One turn moves each row of this set onto another row. After a few examples, where does it send each row asked below?
lanef: [-0.88 -0.35 -0.15 -1.97 -1.48 -0.48 -0.65 -2.92  2.01 -1.73 -1.19  1.76]
luv: [-0.80 -1.87 -1.06  0.28 -0.21  1.59 -0.26 -1.21  0.56  0.35 -1.03 -0.47]
rela: [ 1.03 -1.02  0.15 -2.14 -2.27 -0.77  0.07 -2.59  1.18 -1.14  1.23 -1.32]
Belaf: [-0.60 -0.78  0.17  0.00 -1.33  1.35 -2.77 -1.28  1.13  0.17 -0.72 -1.99]
riru: [-1.59  0.24  0.40 -1.38 -0.59 -0.31 -0.15 -0.78  4.47 -0.22  0.26 -0.27]
Ber: [-0.03 -1.03  3.26 -1.80 -2.20 -0.22 -0.74  0.18  2.98 -1.25 -0.49  0.16]
Reki: [-2.02  0.46  2.63 -0.46 -1.91  1.79  0.38  1.41  1.05 -1.58  0.14  0.16]
vof: [-1.83  0.67  0.04 -0.18  0.12  1.47 -0.29 -1.75  2.99 -2.35  0.26 -1.29]
boge: [-1.52  0.82 -0.01 -1.73 -1.48  0.32 -1.96 -2.52  1.49 -2.35 -1.38 -2.08]
Fulug: [-2.10  2.17  0.91 -1.19 -0.48  0.24 -1.26 -1.16  1.07 -0.82 -2.49  0.22]
Lom: [-0.53  0.03  0.73 -0.86 -1.92 -0.27 -0.73  0.31  0.26 -2.30  2.15 -0.47]
muneb: [ 0.43  1.72  1.43 -3.36 -1.58  1.73  0.35  0.70  0.13 -0.15 -0.86 -1.40]
digi: [-1.11  1.51  2.50 -0.01 -1.98  1.63 -0.78 -1.32 -0.30 -0.09 -0.05  0.62]
Kulo: [ 0.11 -0.20  1.57 -0.49 -0.97  1.72  2.25 -2.01  1.64 -0.96  0.50  1.39]
dotuv: [ 0.51 -0.87  0.17 -3.60 -1.47  1.75  1.77  0.27  0.16 -1.69 -0.96 -1.49]
Dod: [ 0.96 -0.11  1.82 -3.14 -1.68  0.86  0.97 -1.54  0.84 -1.41 -2.29  1.22]
Mes: [-1.38  0.57 -1.07 -2.20 -0.90 -0.92  0.56 -2.00  2.14  0.70 -0.90  0.16]
poz: [ 0.57  0.55  3.06 -2.86 -2.36  1.80 -0.26 -1.24  2.53 -1.51 -1.67 -0.80]
Vivov: [-1.19 -1.65  1.54  0.49 -1.23  1.56  0.31 -0.02  2.26 -1.61  1.70 -0.67]
vinok: [-0.12  1.89  1.90 -1.87 -1.82  0.40  0.18 -1.30  1.64  1.63  0.00 -1.63]
nutu: [-0.60 -1.01 -0.54  0.78 -0.27  1.66 -1.49 -1.30  1.41  0.09  0.33 -1.28]
senop: [ 1.44  0.13  0.70 -3.36 -1.63  0.91 -0.70 -0.09  0.60 -2.48  0.96 -1.41]
lut: [ 1.20  0.08  0.11 -2.65 -0.47 -0.05  1.50 -0.73  2.64 -0.16  1.06 -1.37]
kuf: [ 0.82  1.32  0.91 -2.02 -0.61  2.83  1.47 -0.16  0.81 -1.41  0.91 -0.41]
poti: [-1.95 -0.79  0.59 -2.45 -2.29  0.75 -0.46 -1.99  3.98 -1.10 -1.51 -1.77]
feseb: [-1.33 -1.94  0.49 -1.91 -2.89  0.82  0.75 -0.21 -0.52 -2.96 -0.44 -0.94]
sitil: [ 1.32 -0.08  0.15 -2.71 -0.40 -0.07  2.03 -1.17  1.03 -0.62 -0.37  1.12]
Sibu: [ 0.60 -0.10  2.02 -2.66 -0.91  1.48  0.23  1.63  1.26 -2.16 -0.23  0.51]
fumon: [-1.91 -0.67  0.39 -0.85 -1.26  0.70  1.74  0.27  0.16  1.55 -0.78 -1.20]
fosik: [-0.63 -1.66  1.46 -2.70 -2.53  0.98  1.95 -1.37  1.01 -0.20 -2.59 -0.86]
kedu: [-1.05 -1.07  0.82 -1.40 -3.30  1.43 -0.39 -2.32 -0.03 -1.04 -0.31 -2.93]
durur: [ 0.75  0.63  1.89 -2.76 -1.61  1.19  0.21 -0.73  3.53 -0.55  0.20 -2.53]
Zufol: [-2.37 -0.44 -1.21 -1.26  0.12  0.49  1.33 -0.88  2.03 -0.90 -1.65 -1.48]
bek: [-1.79  0.54  0.78 -2.25 -2.85  0.29  0.11  0.64 -0.34 -0.12 -0.34 -2.72]
netis: [-1.50  1.41  0.31 -0.80 -1.72  1.83  1.87 -0.81 -1.03 -0.56  0.45 -0.53]
buli: [-1.80 -0.84  0.02 -1.43  0.07 -1.03 -0.55  0.05  1.84 -2.09 -1.88  0.79]
nim: [-0.54 -1.89  0.96 -1.40 -2.19 -1.32 -1.19 -0.13 -0.27 -1.06 -0.32  0.38]
Geras: [-0.88 -2.20  0.25  0.12 -0.61  1.24 -1.30 -0.50  0.55 -0.29 -2.06  0.52]
sevol: [-1.00 -0.58  1.06 -0.02 -1.23  1.62 -2.40 -0.55  0.78  0.51 -2.17 -0.43]
kasog: [-1.94  0.89  1.19 -1.52 -1.80  1.88 -0.07 -2.91  2.85 -1.01 -1.92  0.64]

buli turns into Zufol
vinok turns into Ber
Now find these:
lanef turns into Mes
Lom turns into bek
digi turns into nim
sitil turns into lut
senop turns into muneb
Belaf turns into sevol

One turn moves each row of this set onto another row. After a few examples, where does it send each row asked below?
nom: [-0.05  0.06  0.52  0.35 -0.23  1.26  2.97  2.89 -1.00  0.68  0.84  0.31
 -0.07 -1.68  0.78  1.26 -0.27  0.29  0.12  0.34 -0.43]
Gusur: [ 0.11  1.23 -0.64 -1.57 -0.38 -0.03  0.62 -2.11  1.70  1.23 -0.18  0.80
 -1.28 -0.76 -0.74 -1.15 -1.06  0.49  0.99  1.11  1.80]
vizef: [-1.86 -1.14  1.02  0.05 -0.28 -1.20 -2.47 -1.77 -2.08 -1.35 -0.86  0.22
  0.22  0.09 -0.25  0.00  1.07 -0.17  0.48  1.23 -1.48]
soga: [-0.88  0.15  0.61 -0.36  0.05  0.26 -1.08  0.35 -0.18  0.57  0.87 -0.59
  2.15  1.61  0.99 -0.67  0.71  0.86 -0.99 -1.50 -2.33]
boka: [-0.77 -0.45  1.22  0.08 -0.38  0.82  1.10  2.72 -1.23 -0.16  0.12 -0.04
  1.59 -1.75  2.05  0.52  0.18  0.29  1.18 -1.44 -0.35]
Rutob: [-0.04  1.11 -1.24  0.76  0.49 -1.24 -0.05 -2.00 -2.58  0.37 -0.41 -0.75
  0.58 -0.68 -1.20  0.33  0.20  0.98 -0.18  0.52  2.40]
teker: [ 0.48  1.13 -0.98  0.59 -0.27  1.99  1.06  0.52  1.88 -1.14  1.87 -0.20
  0.15 -0.62 -0.36 -0.81  0.25 -0.79 -1.20 -0.73  0.07]
bofi: [-0.90  0.22 -1.34 -0.53  0.29  0.27  0.45 -0.24 -2.31  0.02  0.12 -0.49
  0.12  1.31 -1.81  0.24  0.69 -0.10 -3.12  0.75 -0.30]
mufa: [-0.05  0.54  1.29 -0.44  0.17  1.14  1.29  2.91 -0.08  0.01  0.68  1.12
 -0.50 -1.99  2.05  0.47 -0.38  0.58  0.39  0.43 -1.60]
vuv: [ 0.70  0.23 -1.56 -0.05  1.20  0.56  1.97  1.13 -0.24  0.89  1.81  0.16
 -0.43  0.85 -1.01  1.06 -0.56 -0.26 -0.83  0.73 -2.61]
tid: [-0.63 -0.60  2.03 -0.50  0.09  0.56  0.92  2.84 -1.15  0.88  0.14  0.13
  0.96 -0.63  1.95  0.84  0.28  0.59  0.27  0.05 -2.07]
geno: [ 1.15 -0.35 -0.61 -1.34  1.80 -1.93 -1.95 -0.51 -0.75 -0.28 -0.83  0.31
  0.45 -0.13 -0.19 -0.62 -0.34 -1.09  2.94  1.00 -0.13]
zogez: [-0.56 -0.33 -1.61 -0.38 -0.28 -0.19  0.33 -0.45 -0.90 -0.01 -0.23  0.52
 -1.10 -0.58 -1.97 -0.23  0.15  0.27  0.37  4.31 -0.14]
lugid: [-0.58 -0.41  0.84  0.32  0.64  0.30  0.13 -1.63 -2.16 -0.32 -0.99 -2.46
 -1.55 -0.39  2.09  2.08  0.84  0.37 -0.21  0.67  0.10]
dolis: [ 1.24  1.01 -0.70  0.44 -0.27 -0.70  0.05  0.50 -0.81  0.75 -0.40 -0.88
 -0.52  0.10  2.03 -0.75  0.34  0.54  3.03  1.44  2.00]
nesu: [-0.05  0.84 -1.50 -0.89  1.57  0.06 -0.66  0.78 -0.06 -0.77  1.27  1.34
  0.04 -0.62  1.50  0.00 -1.27  0.69  0.90 -1.35 -3.06]
kip: [-0.13  0.66 -3.16 -2.10  0.22 -0.27  0.29  0.77 -0.18 -0.35  0.19  2.05
 -0.36 -0.06 -0.58 -1.36 -1.58 -0.49  1.67 -0.61  0.36]
mek: [-1.16  0.84 -0.31 -1.31 -1.05  0.44 -0.49 -1.17  0.98 -1.20  0.40  1.85
 -0.62  0.33  0.00 -1.52 -0.62 -1.22  0.00 -2.58  0.42]
vidus: [-0.60 -0.48  1.51 -0.68 -0.61  0.95  1.32 -2.08  0.57  0.76 -0.62 -1.41
 -2.59  0.07  2.04  1.33  0.00 -0.28  0.70  0.32  0.26]
Kof: [-1.68 -0.58 -0.71  0.83 -1.91 -1.39 -0.42 -1.42 -1.86  0.02 -0.52  0.64
  1.13  0.12 -1.08 -0.80  0.33  0.18  2.47  0.14  1.50]
lok: [-0.26 -0.31 -2.80 -1.03  0.90 -1.15 -0.32  1.12 -3.11 -0.06 -0.22  0.29
  1.46  1.26 -1.21 -0.29 -0.18 -0.48  0.53 -0.22 -0.22]
vifi: [-2.16  0.00 -0.24  0.34 -2.02  0.74  0.55 -2.63  0.10 -0.94 -0.16  0.50
 -1.28 -1.38 -1.31 -0.27  0.19  0.12 -0.21  1.09  1.42]
Bopaz: [-0.84 -0.56 -2.25  0.01 -0.16  0.92  1.29  0.50 -0.69  0.04  0.73 -1.26
  2.61 -0.17 -0.09  0.10 -0.15  0.23  0.52 -2.48  0.26]
Ziv: [ 0.56  0.10  1.20 -0.52 -0.70 -0.37  0.32 -0.71  0.88  1.16 -0.38 -0.18
 -1.83  0.84  2.46 -0.25 -0.23 -0.54  3.26  0.31  0.47]
Mopu: [-1.28  0.03  0.68 -1.96  0.19  0.78 -1.02 -1.11  0.18 -0.95  0.00  0.61
 -1.06  1.18 -0.36 -0.46  0.35 -1.09 -2.62 -0.30 -1.88]
Luso: [-0.15 -0.75 -0.14 -2.28  1.90  0.08 -0.34 -2.00 -0.28  0.16 -1.06 -1.01
 -1.12 -0.63 -0.97  1.04 -0.11 -0.19 -0.99  2.59 -0.95]
Bipi: [ 1.05  0.31 -0.97  0.30  1.26 -0.23 -0.25  0.43 -2.31 -0.41 -0.79 -2.07
 -1.02 -0.68  1.79  0.90  0.73  0.57  1.10  2.62  0.70]
guga: [-1.30 -1.24 -0.31 -1.68 -0.15 -0.75 -0.86 -1.29  0.15 -0.65 -0.63  1.96
 -1.53 -0.63 -0.36 -0.21 -0.90 -0.64  2.66  1.77 -1.81]
zoke: [-0.32  0.27  1.95  0.83 -1.11  1.45  1.85  2.45 -0.33  0.16  0.76 -0.17
  0.77 -1.32  1.24  0.30  0.76 -0.11 -0.36 -0.54  0.24]
diza: [-0.68 -0.20  2.12 -0.13 -0.01 -1.25 -1.07 -3.35 -0.45  0.01 -0.46  0.01
 -0.28  0.53 -0.24  0.43  0.31 -1.17  0.49 -1.54  0.21]

Ziv turns into dolis
Mopu turns into mek
boka turns into nom
Now find these:
teker turns into nesu
vizef turns into vifi
Luso turns into diza

One turn moves each row of this set onto another row. After a few examples, where does it send each row asked below?
vados: [-0.10  0.16 -2.78 -0.53 -0.55 -0.02 -1.60  1.71 -0.90 -1.33  1.13 -0.48
 -0.92 -0.08 -0.16  1.06  0.64  0.67 -0.82  0.21 -1.11  0.11 -2.93]
Zunaz: [-1.96 -1.01  2.18  0.43  0.39  2.23  0.62  1.10 -0.46 -1.23 -1.07  0.45
  0.03 -0.66  2.03  0.55  0.17  0.64  0.15  0.10 -0.55 -1.65 -0.83]
lir: [-0.38 -0.58  1.08 -1.99 -0.79 -0.47  0.01 -2.12  0.65  0.33  0.29  1.93
 -0.22  1.15  0.05  0.51  0.51 -0.50  0.82  1.12 -0.13  1.81  1.88]
Susuv: [ 0.09 -0.77 -2.42  0.67  0.24 -1.55  1.91  1.28 -1.18  0.94 -1.03  1.25
  2.11 -0.99 -0.44 -0.11 -0.20  0.49 -0.72  0.13  0.71 -1.55 -0.55]
Tiga: [-0.60 -0.86  1.57  0.97  0.53  0.03 -0.92  1.45 -0.24 -1.04 -0.95 -0.26
  1.43 -1.77 -0.80  0.55  0.78  0.00 -0.75 -0.07 -2.22 -3.43 -0.09]
rok: [ 0.99 -0.91 -1.18  0.98  1.13 -1.08  1.60  1.88  0.04 -0.90 -0.52 -0.89
  2.35  0.24 -1.68  0.93 -1.54 -0.43 -0.65 -0.42 -0.06 -0.99 -1.25]
gov: [-0.89 -0.64 -2.01 -0.15  0.63  0.22 -2.48  1.11 -0.15 -0.39  1.56  0.22
 -1.70 -0.44 -0.46 -0.02 -0.28  2.01 -1.04  0.47 -1.91  0.16 -1.28]
Puz: [ 1.69  0.79  0.11 -0.32 -1.17 -1.20  0.98 -1.98  0.38  0.21  0.79  0.76
  0.77  0.27 -1.04 -1.31  0.93 -2.47  0.91 -1.28 -1.65  0.46  0.11]
sofun: [ 0.64 -0.01  1.55 -1.79 -0.59 -0.17 -1.00 -1.67  1.11  0.17  0.35 -0.11
 -0.36  1.83 -0.69  1.59  1.31 -1.42  0.02  0.21  0.30  0.72  1.91]
botum: [-1.48  0.63  0.81  0.50  0.04 -0.61  0.38  1.66  0.07 -0.99 -1.50  0.07
  0.87 -1.43 -0.33 -0.38 -0.06 -0.91  0.93  1.05 -1.36 -3.15 -2.14]
Gibef: [-1.12  0.04 -2.63  0.19  0.98  0.78 -1.31  0.91 -0.35 -0.14  2.18  0.40
 -1.23 -0.06  0.65 -0.39  0.12  1.75 -0.67 -0.10 -1.56  0.00 -1.76]
vunip: [ 1.42  0.78  0.62  0.34 -1.25 -0.31 -0.68 -1.96  0.18 -0.17 -0.26 -2.27
  1.04 -0.05 -0.83  0.69  1.55 -2.39 -0.33 -1.88  0.16  0.10  0.20]
zub: [-1.66 -0.41  1.44  0.35  1.14  2.17 -0.93  1.14  1.24 -1.54 -0.34  0.55
  1.66 -0.08  0.44  0.72 -0.52 -0.18 -1.38  0.50 -0.91 -2.76 -0.16]
likug: [-0.99 -0.38 -0.11 -0.07 -0.73 -0.95  0.62 -2.99 -0.06  0.35  0.03  2.12
  1.80 -1.22  0.01 -1.49 -0.31 -0.16  0.71  0.19 -0.86  1.67  0.85]
Kuzug: [-1.06 -0.78 -0.83  0.52  0.57 -0.32  1.56  0.96 -0.62  1.99 -1.30  0.64
 -1.06 -0.40  0.78 -0.65 -0.75  1.44  0.09  0.45  1.88 -1.08  0.06]
kote: [-0.46 -0.34 -1.85 -0.54 -0.03 -0.36 -2.36  1.72 -0.39 -1.21  1.09 -0.75
 -1.77 -0.25 -0.90  0.79 -0.13  1.36 -0.57  0.67 -1.63  0.36 -2.15]
bak: [ 2.00  0.82  0.78 -0.79 -0.98 -0.57 -0.52 -1.53  0.98  0.09  0.64 -0.64
  0.24  1.30 -1.31  0.43  1.53 -2.73 -0.07 -1.20 -0.63 -0.10  0.78]
veba: [ 1.34 -2.31  0.64  0.89  0.30  0.60 -0.17  1.73  0.13 -1.04 -1.05 -1.38
  0.22  0.12 -1.35  0.88 -1.83  0.47 -1.99 -1.22  0.36 -0.26  0.10]
rusu: [-0.39 -1.19  0.05  0.21  0.02  1.42 -0.46  1.09  1.06  0.48 -1.33  0.26
 -1.11  0.48 -0.04 -0.44 -2.30  0.78 -1.96  0.11  2.10 -0.68  0.32]
mizis: [-1.82 -0.56  1.23 -1.13 -0.13 -0.86 -0.55 -2.41  0.54  0.32 -0.54  0.48
  0.21  0.04 -0.13  0.73 -0.14  0.39  1.08  1.55  0.52  1.92  1.66]
Ripus: [-0.32  0.39  0.97 -1.30 -1.01 -0.17 -2.02 -1.89  1.19 -0.14 -0.80 -1.18
  0.55  0.79 -0.81  1.82  0.85 -1.42 -0.70  0.61  1.45  0.60  1.33]
femil: [-1.55 -0.31  0.52 -0.07 -1.58  1.04  0.19  1.20 -0.72 -1.10 -1.93  1.94
  0.85 -1.78  1.32 -0.57  0.38 -0.23 -0.50  0.78 -0.36 -2.36 -1.59]
voto: [-0.37  0.13 -2.88  0.05  0.14  0.60 -0.83  1.26 -1.32 -0.59  1.75 -0.06
 -0.92 -0.17  0.93  0.38  1.04  1.25 -0.59 -0.54 -1.23  0.12 -2.52]
niboz: [ 0.21  0.03  0.26 -1.13 -1.04 -1.06  1.31 -2.30  0.25  0.36  0.58  2.44
  0.45  0.24 -0.11 -1.40  0.17 -1.19  1.49  0.18 -1.25  1.63  0.67]
nebot: [ 0.53  1.25 -0.45  0.90 -0.57 -0.56  1.04 -2.60  0.46 -0.11  0.53 -0.16
  2.01 -0.45 -0.32 -1.52 -0.03 -2.25  0.81 -1.55 -0.81  0.64 -0.67]

vados turns into gov
botum turns into zub
Susuv turns into veba
Now find these:
sofun turns into niboz
nebot turns into Ripus

